In the rows, 100 means zero.
First come named turns, each shown by rows before and after it. For each pair of rows after them, which turns, in which order, take the first row to the second? The first pair is done for you.
C:
113 78 119 97 104 92 112 105 93 91 70 87 99 103 118 104 105 71 86 90 96
 98 90 125 79 108 92 91 81 110 111  ->  101 86 103 110 92 90 108 99 90 105 65 86 103 102 121 107 104 80 95 92 94
 95 94 124 72 108 82 74 85 109 102
96 100 95 113 117 96 97 94 99 123 97 97 102 115 92 108 81 94 96 109 93
 104 112 134 110 78 98 107 103 96 104  ->  100 98 101 109 121 96 99 96 99 118 99 97 100 116 92 107 82 91 92 109 95
 105 110 134 111 78 102 113 102 97 107
102 120 91 105 106 118 91 82 112 94 122 103 102 103 100 91 110 109 110
 108 110 95 96 81 105 100 102 112 113 101 94  ->  94 118 89 106 103 114 90 86 112 104 121 108 103 99 95 93 105 116 114 108
 106 95 102 80 110 100 99 104 114 100 90
100 87 93 118 94 80 107 108 77 115 72 92 95 111 106 104 87 98 88 95 105
 101 97 132 74 100 105 109 93 105 114  ->  95 85 94 117 94 77 107 113 77 121 71 97 94 108 101 106 83 104 91 96 101
 102 101 131 79 100 106 105 95 106 112
S:
99 99 111 102 98 85 87 112 108 102 98 109 94 102 83 111 88 102 90 109 83
 98 118 91 104 98 108 111 100 98 108  ->  97 103 110 101 98 87 88 110 110 100 103 116 93 100 85 108 88 109 93 109
 85 99 117 85 107 97 107 112 100 98 107
111 108 80 116 72 107 79 91 84 102 100 71 100 115 95 100 94 104 96 99 90
 118 93 92 76 101 111 102 119 95 96  ->  116 98 86 114 79 99 86 102 79 103 92 76 95 116 95 98 86 108 90 93 89 124
 91 106 74 99 117 115 112 96 109
121 98 89 96 124 106 118 84 109 73 108 92 109 94 111 75 125 80 75 135
 125 98 76 102 96 92 122 131 111 99 115  ->  119 102 87 97 122 109 116 80 110 72 111 92 109 93 111 76 128 81 77 137
 126 97 76 97 96 93 120 128 113 99 112
88 111 91 95 100 106 95 87 104 103 106 92 109 102 106 104 102 100 105
 106 107 112 84 98 105 116 89 99 104 107 103  ->  91 106 94 97 99 102 95 91 101 105 99 81 109 106 104 109 100 90 100 106
 104 113 85 106 102 116 90 98 104 107 106
N:
94 113 76 123 98 104 125 90 88 91 89 114 103 98 124 81 98 106 97 84 111
 98 87 117 87 95 83 123 96 97 110  ->  86 108 82 116 98 101 129 98 88 95 86 129 104 91 123 80 93 115 102 80 105
 102 90 115 93 99 80 111 90 100 107
91 108 79 90 93 103 116 95 94 99 108 117 99 107 115 86 117 117 114 105
 127 115 97 84 72 104 72 76 102 98 96  ->  95 112 78 92 93 107 113 92 96 94 112 112 100 110 116 85 121 113 111 107
 130 113 95 82 70 103 74 82 105 98 96
106 101 98 97 103 90 99 109 102 98 110 118 99 100 96 100 90 116 101 95
 103 110 95 99 107 98 105 105 99 97 103  ->  110 105 99 96 104 94 97 104 105 92 116 114 99 102 97 99 94 112 99 98 105
 109 93 95 107 97 106 110 102 96 103
Then:
(two turns a pair)
118 99 90 101 103 108 108 105 107 91 114 119 106 95 92 91 110 109 86 98
 113 89 97 93 100 92 98 144 92 92 102  ->  112 111 72 121 87 110 100 89 105 100 107 96 115 103 99 99 118 95 91 105
 111 80 100 92 83 93 85 121 101 91 89 : C, S
104 111 99 123 117 118 101 111 105 124 116 99 102 94 64 96 89 115 91 97
 94 82 102 101 97 82 118 128 111 96 101  ->  109 119 92 131 111 124 101 98 103 118 115 90 104 100 76 94 97 108 91 98
 101 77 95 101 84 82 114 130 110 95 100 : C, C
106 98 110 75 114 99 117 123 120 95 107 130 94 86 105 107 88 106 102 93
 98 104 97 96 121 108 99 94 79 100 100  ->  128 112 85 103 110 105 105 99 116 92 109 84 91 109 108 110 98 82 85 105
 114 92 89 110 96 94 108 132 93 92 112 : N, N
94 94 89 92 101 97 104 98 99 115 121 117 115 82 86 104 99 101 113 105 97
 97 113 76 124 96 93 96 95 99 90  ->  99 95 88 99 97 98 98 94 99 113 118 90 118 91 84 112 106 76 106 111 95 92
 116 78 118 95 94 92 101 99 87 : S, N
105 83 106 100 112 110 80 115 96 121 106 116 83 104 102 101 104 100 94
 109 102 84 100 106 116 102 117 94 105 90 101  ->  109 86 104 101 113 113 78 111 97 118 109 110 82 107 102 101 107 97 92
 112 105 82 98 104 115 100 118 99 107 89 103 : N, N
91 88 108 103 101 86 100 108 94 125 79 105 87 104 94 103 88 103 105 99
 94 115 102 126 99 106 106 96 90 93 104  ->  100 85 127 85 112 93 105 110 101 103 91 114 87 101 97 97 95 96 101 95 97
 118 95 116 108 111 111 103 83 96 107 : C, N
104 123 79 91 93 92 90 77 124 91 136 99 102 85 80 91 109 107 89 110 96
 101 91 62 112 83 107 130 119 89 75  ->  100 123 76 93 92 90 88 78 123 96 135 101 103 83 78 93 106 112 92 110 93
 101 95 62 114 83 106 125 121 89 72 : C, C
108 82 133 69 96 98 110 98 110 88 103 97 107 83 93 89 105 58 92 100 116
 122 79 95 106 116 100 102 84 82 103  ->  110 88 115 89 86 95 113 86 99 94 86 86 108 93 110 89 106 55 93 99 122
 118 72 112 80 114 91 100 81 80 105 : C, S
106 90 99 108 97 94 90 100 104 108 96 73 99 108 89 105 100 85 98 106 98
 104 110 105 100 97 107 92 110 100 96  ->  109 81 106 101 106 88 97 111 100 109 94 92 92 103 88 98 90 101 96 99 100
 112 107 114 104 96 113 109 102 100 108 : C, S
86 105 83 111 76 87 95 102 104 120 92 113 110 91 91 97 110 112 103 110
 105 88 108 89 79 108 80 75 92 99 90  ->  93 97 95 107 77 87 94 107 105 113 87 92 113 97 87 106 115 83 96 112 99
 87 111 91 79 112 83 68 94 102 89 : N, S
97 102 104 101 89 103 99 87 115 102 91 82 103 110 102 111 108 81 105 98
 85 90 101 85 99 104 101 76 109 102 88  ->  104 89 109 102 94 92 107 99 106 107 76 80 96 115 104 113 98 78 97 92 84
 95 100 109 91 102 107 90 100 104 104 : S, C
99 93 105 102 68 95 98 95 107 110 81 89 113 112 116 105 100 99 88 84 93
 103 93 94 87 124 85 78 90 106 85  ->  107 77 128 82 83 92 101 114 112 102 87 97 107 106 102 104 94 97 80 80 88
 111 95 93 106 126 99 93 87 107 96 : C, C
91 106 96 109 95 119 111 88 81 126 120 93 107 117 87 108 106 107 110 110
 108 90 86 103 100 105 114 92 104 85 86  ->  91 100 106 99 101 117 110 97 85 125 127 100 105 112 77 107 102 109 108
 110 104 93 90 98 113 106 121 96 105 86 87 : C, N
81 98 73 108 81 97 110 80 100 110 86 110 123 118 116 80 113 96 93 94 123
 97 83 114 68 113 81 85 97 109 104  ->  75 93 82 101 80 95 112 88 101 112 83 115 125 113 114 83 112 93 97 92 115
 100 88 111 74 118 78 68 94 113 99 : N, S
108 107 98 96 98 109 122 90 95 76 91 119 102 101 136 83 111 102 111 88
 115 97 73 107 73 102 85 100 78 103 107  ->  106 114 91 102 93 113 117 82 97 77 94 109 105 102 136 86 116 97 113 92
 114 93 74 101 70 101 81 92 85 102 101 : N, S
101 103 114 106 101 99 98 109 111 98 105 97 108 87 84 104 102 101 98 119
 91 110 124 102 110 106 107 73 95 79 80  ->  117 95 124 101 108 99 104 112 109 85 101 88 104 95 90 102 105 84 86 115
 96 112 116 115 102 106 115 93 87 80 94 : S, C
96 119 83 109 99 102 82 98 107 105 89 79 109 116 100 114 109 85 100 104
 105 98 113 112 94 93 109 58 106 96 81  ->  96 98 97 101 107 86 94 121 98 112 73 93 102 113 98 114 94 92 96 92 100
 109 115 134 95 95 115 65 93 100 96 : N, S
100 117 86 104 96 107 77 85 105 99 118 86 89 98 82 94 105 99 98 117 104
 97 100 89 101 94 103 122 123 90 97  ->  81 102 87 106 90 87 87 107 93 127 93 107 88 89 79 98 85 119 108 106 90
 107 112 108 101 99 95 96 112 93 97 : N, N
88 83 121 82 106 131 112 109 127 83 103 114 92 77 95 102 119 97 93 98 86
 114 112 79 94 88 92 97 91 113 83  ->  88 103 86 113 90 135 99 84 122 95 101 85 95 90 102 106 127 92 94 109 96
 102 111 83 71 78 85 99 105 107 78 : N, C
101 100 103 98 92 105 108 97 96 77 95 97 107 99 125 96 107 85 101 92 108
 100 88 110 86 100 91 77 82 105 96  ->  104 96 103 98 94 102 110 101 93 78 92 99 103 101 125 95 103 87 98 89 109
 102 87 117 85 98 93 86 79 105 102 : N, S
105 92 101 112 96 93 105 97 100 103 81 97 106 113 120 104 100 96 106 96
 108 95 91 123 88 96 90 94 94 111 91  ->  95 90 116 93 101 98 105 105 110 99 95 119 107 99 109 102 99 106 114 95
 100 98 97 101 111 102 90 80 95 114 82 : C, N
91 95 88 108 111 79 102 115 95 121 96 105 93 105 90 97 84 120 98 99 99
 105 113 113 103 90 111 124 105 96 114  ->  86 111 85 101 111 94 99 100 106 110 117 120 98 97 93 89 95 132 108 103
 104 101 109 85 113 92 105 118 109 95 102 : S, N
108 107 103 99 80 102 105 85 90 77 88 49 122 114 102 133 121 29 98 100
 89 81 90 120 90 98 106 96 104 100 107  ->  83 87 104 100 75 76 112 116 78 116 64 74 119 100 88 141 92 59 109 91 70
 93 111 139 100 100 103 70 97 103 106 : N, C
97 121 91 125 99 109 109 98 96 103 105 104 96 101 127 90 85 114 101 108
 90 103 78 110 71 100 88 103 101 108 120  ->  89 110 107 109 106 103 114 117 98 108 105 125 95 89 116 90 75 125 105
 102 80 111 85 106 90 104 90 94 97 111 119 : N, C
104 90 125 86 59 110 89 104 71 110 93 78 86 108 87 106 89 99 101 90 83
 88 99 86 76 106 111 101 91 80 100  ->  102 87 130 78 64 109 94 109 72 108 96 99 84 101 87 100 85 113 104 85 83
 92 97 85 83 108 111 103 85 81 102 : N, S
91 104 89 84 114 93 109 98 92 104 115 134 91 92 90 84 80 141 111 102 91
 104 105 91 124 105 110 107 110 103 97  ->  110 115 73 100 113 102 99 77 93 95 122 99 89 110 92 84 92 120 97 113 105
 94 97 95 109 95 118 137 123 97 106 : N, N
99 124 92 132 111 108 100 92 96 90 83 86 87 101 147 105 92 63 82 87 100
 84 94 143 61 111 82 114 101 81 100  ->  61 119 107 109 109 104 99 114 106 110 94 137 94 69 127 106 81 102 111 83
 76 93 116 110 103 124 71 60 101 86 72 : C, N
129 74 83 108 103 108 106 81 96 84 60 72 86 114 112 103 118 63 95 84 114
 101 68 138 75 98 91 102 93 118 127  ->  86 60 82 104 98 83 98 116 95 137 54 107 85 87 75 116 87 109 117 84 85
 112 106 130 112 100 88 61 104 119 110 : C, C
89 113 105 107 90 105 97 85 110 93 101 82 114 96 97 107 114 78 90 116
 101 94 97 86 93 108 97 79 106 104 87  ->  96 93 107 112 95 85 107 105 94 106 78 82 103 102 96 108 95 82 78 107 100
 104 97 124 82 103 107 102 95 103 110 : N, S
100 100 102 96 99 90 90 107 94 80 79 99 99 109 111 111 86 81 97 90 98 91
 107 130 83 100 104 92 96 117 104  ->  100 102 117 79 105 99 91 107 103 65 94 112 101 100 110 106 93 82 102 89
 97 92 104 111 97 106 104 85 94 120 97 : N, N
91 103 106 94 102 103 112 93 94 88 91 131 102 96 128 86 100 116 109 85
 104 105 85 103 87 108 88 87 76 105 103  ->  106 113 96 105 102 112 104 76 96 76 101 105 101 108 130 86 111 98 99 94
 115 97 78 102 77 100 94 112 86 101 108 : N, N
106 120 78 108 106 109 104 77 100 93 103 105 99 107 116 88 113 109 121
 89 117 88 96 92 82 96 102 102 98 107 85  ->  96 118 83 100 108 107 98 85 106 101 112 116 99 98 101 89 109 120 127 91
 109 90 106 79 102 97 104 93 105 107 78 : C, N
98 112 72 137 102 123 97 69 85 78 110 61 107 114 117 102 113 102 99 132
 144 96 91 103 102 82 90 120 119 91 99  ->  80 92 67 145 99 94 110 96 66 113 78 89 100 106 116 103 84 136 107 117
 134 109 100 137 97 83 85 108 104 94 108 : N, S
109 115 101 110 95 118 101 83 112 88 88 102 96 101 102 77 103 89 78 114
 108 101 80 101 105 87 91 135 83 104 107  ->  80 113 90 117 85 105 94 97 110 124 82 119 97 87 85 84 85 119 94 115 92
 104 101 96 121 88 82 102 91 104 92 : C, C
90 91 109 95 90 90 107 105 94 103 88 100 106 91 114 108 104 97 107 88 89
 109 109 114 88 110 86 58 89 113 98  ->  105 91 129 75 104 105 104 103 108 75 113 99 104 88 108 103 116 84 98 91
 94 109 102 94 104 110 99 80 92 113 102 : C, N
109 118 103 90 108 118 97 81 110 72 127 115 98 89 102 88 115 115 106 107
 106 97 91 68 117 93 98 115 102 95 96  ->  103 107 69 130 93 87 98 91 82 118 84 91 90 105 103 100 90 121 101 105
 103 100 100 122 83 81 97 119 103 91 112 : N, N
97 94 111 103 96 111 101 98 103 92 103 101 96 111 84 93 99 93 100 95 116
 95 88 75 112 97 95 107 103 100 95  ->  99 90 104 115 91 103 99 100 96 102 91 85 95 118 83 99 95 84 97 96 114 94
 90 90 103 95 95 106 105 100 99 : S, N
97 91 123 88 124 87 115 106 103 82 109 120 91 117 120 113 87 83 107 128
 112 108 103 106 101 118 112 86 86 123 107  ->  104 100 118 90 126 95 111 95 106 73 119 116 90 119 122 109 93 82 105 132
 119 105 97 99 100 115 114 99 91 121 108 : N, S
106 108 94 98 89 105 93 94 109 97 110 78 98 111 95 92 127 94 85 102 111
 92 89 104 95 99 111 102 113 96 106  ->  98 99 90 107 84 91 95 107 100 118 93 77 96 111 90 98 115 99 87 99 103 95
 99 119 92 99 110 92 112 97 108 : C, S
